Rows swapped in pairs by one turn or mirror: which row each one swaps with:
vala: 2  4  -6  -32  -10  16  20  -13  1  34  4  9  -2  -8  -25  -26  -4  2  -5  -2  8  -7  13  -15  7  10  -36  5
Mul: -12  -15  24  -1  -14  28  20  14  13  10  10  -3  -2  15  8  -17  13  3  -4  0  13  -3  4  1  11  -1  6  -30
Toki: -8  4  -4  -22  -22  14  -7  -25  7  39  15  15  -13  -8  4  -19  -13  -5  18  -21  10  10  4  -7  23  1  3  -15
zufe: -8  -9  12  -8  -23  19  5  21  10  11  11  1  -16  7  -9  -14  7  20  -16  8  14  -9  28  -3  4  12  -18  -12
Gefug: -11  -6  7  -6  -19  7  2  3  24  23  -23  6  -8  16  -13  -18  12  8  -19  3  10  -14  -1  13  8  10  -11  -19
Pim: 3  26  11  -20  -15  14  0  -1  3  26  3  7  -6  32  7  -14  -16  7  -4  6  13  12  6  -12  17  9  -2  -1
sifu: -1  -7  4  -5  -23  28  16  0  -6  26  8  -11  -2  3  0  8  7  0  -15  -4  -8  -10  19  -6  -15  4  -10  -41
ketin: -14  -8  12  -27  -11  20  14  3  17  8  -17  0  -12  -1  -9  4  -10  0  -9  -13  10  -7  -8  5  30  3  22  -12
Dizap: -19  -15  4  -15  -8  20  -13  -4  8  37  16  8  -12  18  1  -15  -3  -3  9  3  12  16  16  11  3  2  2  7
livet: 6  29  5  -27  -20  16  14  11  5  29  10  3  -6  -1  -4  -6  8  10  12  -3  17  2  17  20  9  6  -2  -18
Gakem: -20  -17  -2  -18  -18  15  -33  -12  -2  23  4  5  -6  -16  3  4  2  7  4  -2  0  -14  3  -20  3  16  -7  -2
zalos: -11  -17  -5  -3  -4  15  7  -3  -3  18  6  18  6  11  2  -18  8  10  3  -9  -1  -21  12  -3  -17  30  -15  -24
gok: -6  -32  2  -30  -11  15  15  -10  9  33  2  14  -7  4  -1  -23  14  -8  3  2  12  2  0  9  13  14  9  -44
daz: 10  -27  -14  -30  -17  13  13  -16  2  18  -1  -2  -14  11  -21  9  15  -5  -16  -10  9  0  -8  -18  11  7  6  -9
vufu: -6  -9  -1  -32  -18  22  -10  23  -10  21  4  10  -2  -4  0  -7  18  1  32  0  1  -11  -9  -10  13  10  4  -24
Les: 10  6  -9  -30  -17  30  7  -6  -23  47  1  -5  -11  -11  -16  0  -1  3  -18  13  -2  3  1  -14  15  -3  -14  -14
suz: -17  -6  6  -9  -43  21  -4  -5  12  30  1  -8  -21  18  -3  11  0  -4  -8  2  16  -18  5  1  13  -2  8  -8
Kibir: 9  -14  -2  -4  -14  -1  11  9  2  19  6  6  -9  16  -19  5  -11  16  -10  -14  0  -11  8  4  2  19  8  -32
gamo: -7  -19  18  -3  -8  15  32  5  9  35  -10  1  2  -1  7  -13  -3  -14  -9  1  11  -12  -9  -14  -3  21  -6  -32
Fam: 1  19  16  -21  -12  21  -27  -13  -5  26  5  13  -3  14  0  -17  -16  -3  12  -6  2  -2  -1  -6  11  10  3  -16
bim: 1  -4  -2  -36  -22  32  19  18  -23  39  -3  11  14  -12  -8  -7  5  -8  -3  7  -5  3  1  -6  14  26  -14  -17
danub: -19  -10  -7  -20  -29  13  9  -31  -3  16  0  -2  9  6  -18  -8  3  10  12  9  14  -7  4  5  5  35  -10  -9
zipen: -23  8  -1  -23  3  19  13  1  4  18  -8  11  -14  -8  14  -19  -12  0  -3  -21  20  -10  11  -24  -1  19  -2  -24
Rino: 9  20  2  -39  -20  7  24  -10  -9  33  6  6  -13  10  -8  -19  -5  -8  -14  -1  24  -12  5  -21  9  0  3  -10
Vil: -4  -29  8  3  -10  15  -10  0  -8  20  -4  -7  -9  1  -5  -14  14  -7  2  -5  6  0  12  -18  4  -6  -1  13
pugun: -20  -5  -7  -19  -19  5  27  9  4  29  8  10  -17  8  -1  -5  -7  1  -4  -6  19  -2  -3  -40  13  12  2  11
rateb: 2  -15  23  -7  -2  2  3  1  15  22  -5  3  -5  3  11  -10  20  2  -6  -8  18  -2  -12  -5  5  25  8  -34
nus: -12  -17  0  -24  -23  24  28  9  -6  27  -5  1  11  16  -8  -21  4  20  -7  9  16  -13  10  -12  8  35  -14  -15
rik: -15  28  15  -23  -16  15  -11  -5  5  29  10  2  -7  -23  0  -19  -8  0  -6  -3  -10  -5  -9  1  12  -6  2  -13
rolav: -19  4  5  -8  -8  18  4  -17  8  18  16  12  -11  -8  -8  19  2  0  2  4  -24  -12  -5  -21  6  -6  3  -6
lizuk: 0  -5  -4  -9  -15  13  -8  -6  -4  25  20  15  -16  15  -5  15  -4  -10  -13  3  24  0  23  -26  6  4  -4  -15
Diri: -10  10  0  -25  -11  35  12  5  10  38  -8  9  -19  -3  8  1  -3  -9  -9  -7  3  14  3  -27  27  -8  -2  -5
gubod: -8  8  -4  -37  -31  -4  11  -13  -3  36  12  13  -2  -5  -2  -18  -1  14  -2  5  1  23  6  -17  15  11  -21  -2
tavo: -20  6  1  -9  -7  12  3  -27  16  16  -1  10  -9  -5  -3  -14  -11  0  -5  -23  9  -19  22  8  3  -2  -7  -14
vup: 6  -35  -8  -19  -13  13  16  -1  5  27  1  9  -2  3  -2  -25  8  -10  4  -6  12  5  20  -24  13  0  13  4
gobu: -5  -41  0  -21  -19  16  26  5  -9  20  -6  16  -1  10  1  -15  -1  -2  -15  -4  -4  23  -2  -3  15  11  1  -5
dapu: -15  5  28  -6  -24  14  -8  -10  -9  28  4  9  -2  -5  9  2  -13  10  13  -4  9  -1  6  21  12  10  -3  7
sabi: 8  -7  20  -19  -14  4  13  8  -1  24  -15  -1  5  -3  7  -2  9  3  -12  -1  1  11  -28  6  17  25  8  -16
fulil: -3  15  10  -22  -24  27  12  2  -15  14  20  7  -4  -16  -4  1  -5  13  -10  -9  8  2  -2  -18  15  27  -28  6
tate: -17  -3  2  -22  -27  10  -9  -9  27  22  1  3  -19  2  10  -6  4  4  7  -2  9  -3  9  0  35  -3  8  6
pipum: 13  -13  10  -16  -6  25  24  4  -17  26  3  6  -2  -7  -11  4  14  -8  2  -9  10  7  -13  -8  44  10  3  -14
Moled: 3  -13  5  -8  -16  16  52  -14  -2  22  8  10  -4  10  3  2  9  4  -2  -6  3  -11  -5  -23  12  3  6  1
fupi: -10  -13  14  -9  1  29  0  7  -8  23  13  3  -1  9  11  -21  13  -5  -3  -3  15  -22  19  3  37  9  10  -14
fevam: -8  -3  3  -19  -13  17  22  -2  -4  22  -1  1  -6  -1  -1  -22  -5  6  -2  -5  4  1  3  39  6  21  -6  -34
puf: -8  -19  -5  -26  -16  16  7  -21  0  48  -4  14  7  -1  -6  -36  3  -3  -1  -1  -10  -17  15  -3  0  11  -17  -24
dise: 6  9  9  -25  -22  22  -9  -21  14  10  4  21  0  -14  -3  21  1  -2  -2  6  5  0  14  -7  10  19  1  -4
gidu: -6  -19  -18  -4  -6  7  -7  -6  1  45  -7  9  -8  -2  -2  -8  6  3  -7  -10  -1  -3  24  6  11  20  9  11
kabi: 0  -48  12  -24  -16  15  21  6  -12  29  6  -1  -3  -8  -11  -4  3  0  3  -5  10  -7  3  -8  14  6  -3  12
donan: -12  17  -2  -20  -18  8  -2  -12  -3  14  13  -7  -10  -16  -7  -29  9  -9  -5  -8  18  -23  -19  4  12  14  -2  -13
Mati: -15  26  16  -12  -16  10  15  -10  -1  21  3  2  -2  -13  5  5  -1  7  -14  -2  4  -18  6  -26  13  14  -11  -36
sava: -6  0  10  -34  -26  14  43  9  -13  31  7  1  -4  7  -2  -6  4  4  12  2  1  -3  -18  -2  2  8  3  -31
seg: -14  16  11  -2  -6  20  20  -10  3  39  1  17  -4  -9  -6  3  4  -1  -3  -2  -9  -14  0  27  14  22  -8  -21
rirek: 1  -20  6  -30  -16  15  17  27  -5  19  5  15  -10  13  -6  -8  8  8  -29  2  -6  -21  1  -15  9  14  1  2
niva: -20  -12  10  -24  -22  3  9  -20  19  31  -10  -5  16  -8  -6  -22  8  4  -2  -16  -6  -2  -5  10  11  24  -11  -23
dil: -4  10  11  -14  -21  22  -13  1  0  47  11  9  -4  -2  -2  -6  -13  -12  23  13  -1  -6  -7  -22  14  -1  -8  -3
vanud: -5  9  2  -38  -27  22  16  6  2  35  -7  -8  -7  -18  2  2  2  1  -12  12  9  7  1  -8  36  -1  -8  6
Zev: -3  -1  -3  -17  -17  16  53  17  -7  22  3  3  -6  16  -4  -15  -8  4  -2  -1  5  -3  -7  8  16  5  -1  -2
sir: 2  -5  4  -2  -15  28  0  21  -14  14  8  15  -14  10  0  8  7  -16  -2  4  -6  -12  -8  -6  2  -6  14  -16
Zos: -4  -5  -5  -33  -9  8  15  -18  -15  30  9  1  6  -25  -23  -27  -8  5  12  4  7  11  1  -12  12  18  -13  -19
suv: -13  3  16  -18  -3  3  15  -22  -15  22  -2  -2  10  -10  -18  -30  7  7  4  7  -4  -13  8  -8  -3  16  -22  -14
nuza: -19  -31  -5  -9  -12  16  27  2  -6  31  0  5  -9  10  -7  9  5  -8  -18  5  4  -23  -2  -30  8  1  -1  -9
Zok: -9  -25  7  -14  -17  15  -12  -3  2  19  8  1  -3  -7  -11  3  21  4  16  2  6  -13  10  23  11  -4  0  -25
Sobu: -20  -37  -1  -3  -15  16  0  -22  0  33  16  4  -14  -11  1  -10  2  -1  17  -3  17  6  -5  -13  9  7  -10  0
didu: -4  14  -8  -15  -24  25  16  -9  -24  43  15  10  7  -15  -6  6  3  -8  4  1  -4  -11  4  -15  3  9  -27  -8
Vuf: 11  7  1  -31  -3  15  21  -25  -19  37  20  12  2  1  -7  7  1  8  2  -12  -1  3  22  -5  14  17  -6  -9
Mek: -17  5  21  -3  -15  -1  14  2  2  3  15  21  8  -9  8  -6  3  1  2  5  -1  -10  -10  -20  -8  19  3  -13
Lik: -6  -1  6  -4  -18  22  -24  23  -7  22  -1  3  3  0  -4  -9  -7  -2  -18  4  -4  0  11  -22  8  7  -8  -28
vumeg: 5  -7  6  -16  -17  1  15  -14  -10  21  5  23  15  -10  -13  9  6  -10  -6  -12  -15  -16  -10  -6  11  25  -3  -31
lopos: -11  -2  -9  -19  -17  19  -2  7  -6  37  2  15  -8  -20  -1  -7  -3  4  0  -6  2  1  -10  -13  11  19  1  30
gekub: -13  -2  19  -18  -25  16  2  2  -1  4  5  14  -2  -27  -10  -8  -10  7  -5  -8  -18  -15  -5  7  10  16  -3  10

gamo pairs with -> dil
zalos pairs with -> Gakem
sava pairs with -> Diri
Mati pairs with -> sir
suv pairs with -> Vil
Zos pairs with -> vup
fevam pairs with -> tate
rolav pairs with -> sifu
gekub pairs with -> zufe
puf pairs with -> Sobu
fupi pairs with -> donan
Dizap pairs with -> niva

Rows swapped in pairs by one turn or mirror: which row each one swaps with:
penov: 18  2  10  0  -43  -27  2  5  -9  -35  8  -1  -4  20  -22  16  -5  -3  -7  -7  3  3  27  9  -5  -20
semu: 27  -33  19  -4  -35  -24  -21  15  6  -6  8  -3  -7  34  11  -7  -2  -22  -6  -6  -7  3  14  30  -25  -9
gilo: -16  -28  11  -9  -37  -9  -20  -16  16  -12  25  8  16  22  20  11  -6  -25  6  1  4  10  22  17  3  -8
nore: 29  -26  3  6  -33  -21  -1  9  1  -17  8  -17  7  15  26  4  -10  -34  -4  3  -9  -1  25  32  -23  -6
gova: -14  -35  7  -9  -35  -16  -15  -7  25  -3  22  -3  13  22  23  -2  -3  -35  -5  -5  19  0  3  28  -5  -7
rad: 4  -3  -6  4  -26  -19  -5  -23  16  -28  15  -3  5  24  6  -9  -13  -20  10  -3  27  12  28  30  -7  -20
Div: 34  -29  13  -3  -27  -24  -13  12  2  -8  10  -10  -1  19  20  -3  -7  -32  4  -3  -4  0  18  33  -23  -9
sem: -15  -12  -4  -20  -32  -16  -2  12  -17  -35  3  6  15  -3  12  3  -7  -13  -5  6  -8  -17  10  11  9  -7
tokeg: 24  -25  22  -9  -33  -5  -17  12  -11  -40  3  8  4  5  -12  -4  -9  -14  4  -11  -3  9  10  10  -23  -5
suker: 15  -11  -10  -2  -46  -26  -4  3  -8  -22  1  -4  -4  8  -8  11  8  -1  -24  -19  25  -15  9  13  -16  -25
Faru: 10  -15  17  -10  -36  -29  -28  23  -4  -10  8  -5  -20  29  14  -9  -7  -14  -8  -15  -11  -5  17  30  -16  -20
Lobip: 15  -7  16  8  -31  -22  3  17  -15  -40  19  -1  1  22  -2  -8  -11  -15  7  20  -5  10  23  9  7  -20
popu: -19  -5  11  0  -47  -14  -6  6  18  -38  14  -10  6  18  -10  2  -23  -19  -2  -13  -6  11  7  23  2  2
ras: -11  -11  -8  -19  -33  -20  -4  10  -17  -32  10  3  11  -13  15  3  -6  -10  -10  3  -2  -18  12  15  10  -10
silof: -14  -32  9  -11  -36  -13  -19  -16  19  -8  24  5  12  25  21  7  -8  -34  0  0  0  6  16  25  -1  -3
bigo: 13  -11  -6  -5  -46  -22  -2  -2  -7  -25  -2  -3  -5  21  -14  13  9  -3  -21  -20  20  -15  6  12  -18  -27
feg: 19  -3  6  1  -50  -28  3  4  -4  -31  1  -2  -4  19  -17  17  0  -2  -9  -11  11  2  24  3  -11  -24
Torof: 4  -15  -17  6  -25  -5  -18  -3  -5  -46  25  0  -2  20  0  2  -8  -13  -8  -11  11  -1  -16  11  -15  -31
dalis: -29  -9  2  5  -43  -7  -8  -3  13  -35  24  -7  -2  23  -12  7  -16  -20  -9  -15  0  3  -3  24  -3  -9
tila: 16  -20  -10  -6  -34  -25  1  0  -5  -8  3  -10  2  18  4  5  10  -12  -28  -19  25  -20  0  11  -17  -22
tad: 8  -17  21  7  -38  -15  2  7  12  -51  -10  -10  3  -3  18  11  -7  -14  -13  -7  12  0  -2  4  9  -15
mifi: -11  -32  9  -19  -39  -10  -15  -13  20  -14  25  9  17  22  20  11  -7  -28  1  -1  6  7  20  20  1  -5
por: 1  7  -10  -8  -30  -31  -20  -6  13  -29  6  -8  -6  10  22  -12  -15  -10  1  -1  17  3  24  25  5  -30
poku: -17  -32  10  -7  -37  -14  -12  -8  24  -9  19  2  20  22  21  8  -5  -36  -2  2  8  7  15  21  6  -8
Pupaf: -14  -31  6  -10  -44  -11  -21  -15  23  -13  25  5  16  17  16  12  -5  -26  3  -6  5  8  27  19  -4  -10
kig: 14  -4  18  6  -33  -19  10  15  -10  -38  19  1  -1  26  -2  -3  -10  -14  6  17  -7  12  27  11  5  -16
Paza: 3  -26  24  11  -36  -14  10  -4  16  -45  1  -4  3  3  20  11  2  -11  -18  2  22  5  4  7  12  -23
gede: 10  -18  4  5  -30  -1  -16  -11  -4  -26  24  8  4  31  -16  -2  -9  -24  5  -16  16  13  17  19  -30  -10
Fup: 6  -17  23  0  -41  -12  -5  11  7  -57  -9  -8  -2  -7  16  4  -14  -14  -9  -9  1  0  -1  9  1  -13
Tud: 21  -27  24  1  -34  -23  -21  20  1  -6  9  -4  -15  35  8  -9  3  -14  -8  -11  -10  2  15  31  -20  -17
Zek: 18  -19  -11  -8  -33  -24  -2  3  4  -14  2  -9  -6  16  3  -4  5  -18  -27  -17  33  -17  -2  19  -18  -27
Depiz: 26  -28  16  -4  -39  -23  -18  20  -2  -7  11  -5  -13  36  12  -8  -1  -22  -10  -9  -9  0  14  34  -22  -13
puv: -28  -18  12  -11  -35  -1  -5  14  -17  -28  16  17  9  10  -7  -5  2  -8  -20  1  4  -7  4  8  3  -13
zor: 4  10  -8  -7  -35  -37  -18  3  7  -30  8  -8  -10  12  23  -6  -13  -6  6  1  11  -7  26  24  4  -27
bapi: 4  -8  3  6  -26  -7  -7  -21  15  -27  18  2  7  26  -5  -10  -13  -26  3  -5  25  17  28  29  -21  -13
safet: 2  -21  6  1  -18  2  -16  4  -1  -23  -7  12  -9  1  30  -14  3  -7  -21  -11  20  -8  20  29  -18  -27
mitam: 2  -12  -12  -18  -25  -19  3  7  -2  -29  3  -5  17  -10  29  1  -14  -29  -7  9  2  -15  16  17  6  -9
puzof: 0  -26  11  -7  -17  1  -12  2  0  -24  -4  15  -1  -3  28  -18  6  -4  -12  -11  22  -10  20  27  -16  -27
Veg: -23  -19  10  -12  -35  -5  -3  15  -12  -30  20  23  1  15  -12  -4  4  -4  -20  2  6  -8  1  9  3  -15
mor: -2  -28  22  12  -34  -11  10  -5  19  -41  2  -1  0  10  12  14  2  -18  -20  -4  28  2  2  10  11  -22
famo: 15  -17  -11  -10  -40  -25  -2  -3  -8  -21  -2  -8  -2  20  -3  13  11  -5  -28  -17  24  -14  10  13  -17  -23
pilo: 19  -5  15  3  -44  -25  12  6  -12  -39  10  0  -4  22  -12  10  -11  -9  6  3  -5  5  29  13  1  -15
dekez: -13  -30  25  9  -32  1  9  -1  6  -29  18  11  0  26  -9  0  9  -8  -22  -1  24  4  5  11  2  -25
duru: 14  -28  16  -6  -28  4  -18  1  -17  -33  15  11  -1  15  -16  -8  -8  -17  -3  -18  4  7  5  15  -30  -7
Fefiv: -13  -24  6  -17  -38  -5  -24  -14  16  -14  17  16  17  15  20  16  -5  -19  -2  -10  6  4  29  15  -9  -18
konov: -4  -23  8  -3  -27  1  -16  -3  0  -22  -2  18  -1  -2  26  -7  12  -5  -21  -11  22  -14  18  27  -17  -32
ponal: 31  -32  19  -3  -27  -23  -13  14  -3  -4  12  -10  -10  34  11  -6  -3  -23  -4  -5  -4  0  14  28  -24  -16
sefo: 32  -25  8  -5  -33  -27  -11  10  -5  -12  2  -23  5  19  20  -2  -7  -38  0  -1  -5  -1  22  27  -11  -10
kogak: 9  -14  -15  6  -20  -9  -12  2  -14  -43  25  -4  1  18  8  -4  -4  -15  -8  -2  10  -3  -19  8  -10  -34
zal: -6  -41  6  -19  -30  -22  -17  -6  19  -10  22  -3  6  24  14  -10  1  -31  -11  -6  28  -2  -6  22  -1  -8
gapid: -5  -18  29  -2  -20  -9  -8  16  5  -28  3  0  -7  14  7  -35  -13  -22  -6  -1  6  5  16  38  -9  1
Mena: -10  -41  -1  -13  -22  -9  -12  -3  20  -5  18  -8  15  27  18  2  3  -28  -14  -8  22  -6  1  24  -4  -7
nir: 6  5  -11  3  -28  -26  -11  -19  11  -33  8  -5  1  18  17  -9  -13  -18  7  -4  25  7  29  29  -1  -27
zubuk: -29  -19  5  -14  -26  -7  -3  13  -20  -31  17  17  7  5  1  -5  0  -9  -16  3  -5  -10  4  11  7  -17
foput: 20  -10  -1  7  -17  -21  2  10  -17  -44  23  -7  4  22  8  -16  -2  -19  5  17  5  10  7  9  1  -29
viki: -24  -29  13  -4  -37  0  2  10  -9  -28  20  20  7  23  -11  -9  7  -5  -18  1  14  -1  -3  13  0  -18
Sotu: -2  -23  24  2  -18  -4  -5  16  -2  -25  -5  3  -5  9  20  -37  -3  -15  -9  -3  11  -2  14  38  -13  -10
Vut: 1  9  -12  1  -35  -32  -13  -4  10  -27  7  -11  -10  18  21  -11  -13  -14  5  -6  16  -1  27  29  3  -31
tibez: -16  -17  32  -8  -37  -11  -6  16  12  -32  8  -7  3  13  -1  -17  -18  -19  -4  -7  -10  8  11  33  1  6
rotaz: -13  -28  26  3  -33  1  7  3  1  -28  19  17  0  30  -9  -6  11  -11  -19  -1  23  7  4  11  2  -23
Zetem: 17  -17  -8  -5  -37  -23  1  0  -7  -21  3  -3  -10  16  -7  11  10  -3  -26  -23  21  -14  5  13  -18  -32
Budi: 37  -22  8  -3  -27  -25  -6  1  -3  -15  8  -13  5  17  21  0  -6  -33  3  5  -9  -1  21  34  -17  -12
nedu: 16  0  11  -1  -51  -23  7  3  -11  -36  9  4  -3  16  -16  14  -4  -6  -8  1  -3  3  30  6  -6  -20
mevuv: -3  -21  15  -3  -16  -2  -8  12  0  -26  -9  6  -6  6  28  -30  0  -6  -16  -6  18  -9  13  34  -14  -18
vidu: 18  -31  20  -5  -33  -23  -24  21  -2  -9  14  -5  -18  27  9  -12  -2  -17  -5  -12  -11  -3  16  32  -21  -12
Sigo: -14  -36  4  -8  -34  -16  -13  -2  23  -6  13  -2  8  27  21  -5  4  -31  -11  -3  27  -5  -6  25  -3  -4
nerod: 2  -14  -9  -17  -27  -28  1  8  -9  -22  3  -6  22  -5  23  4  -7  -25  -9  2  -3  -17  13  11  12  -5
kabo: -13  -11  -9  -17  -36  -20  -2  14  -11  -33  5  3  16  -9  20  0  -8  -15  -6  7  -5  -12  12  7  12  -10
tav: 20  -15  -4  7  -19  -17  -6  16  -17  -39  24  -6  2  20  12  -15  -7  -17  -1  19  1  2  -3  10  -6  -31
Vov: -11  -12  -11  -23  -31  -23  -5  12  -16  -32  1  -2  16  -3  19  3  -3  -17  -14  6  -4  -15  13  15  12  -8
mibe: -8  -28  24  14  -30  -6  16  0  14  -40  4  -2  0  16  10  2  9  -14  -22  -3  29  3  3  11  7  -19
big: 15  -16  -8  14  -18  -19  -6  13  -18  -41  27  -2  -5  23  14  -11  -2  -13  -6  13  7  0  -6  11  -2  -32

rad pairs with -> Sotu
dekez pairs with -> Lobip
foput pairs with -> mibe
bapi pairs with -> gapid
konov pairs with -> zor
tibez pairs with -> gede
feg pairs with -> zubuk
mitam pairs with -> Zek
Div pairs with -> gova
famo pairs with -> Vov
puzof pairs with -> Vut

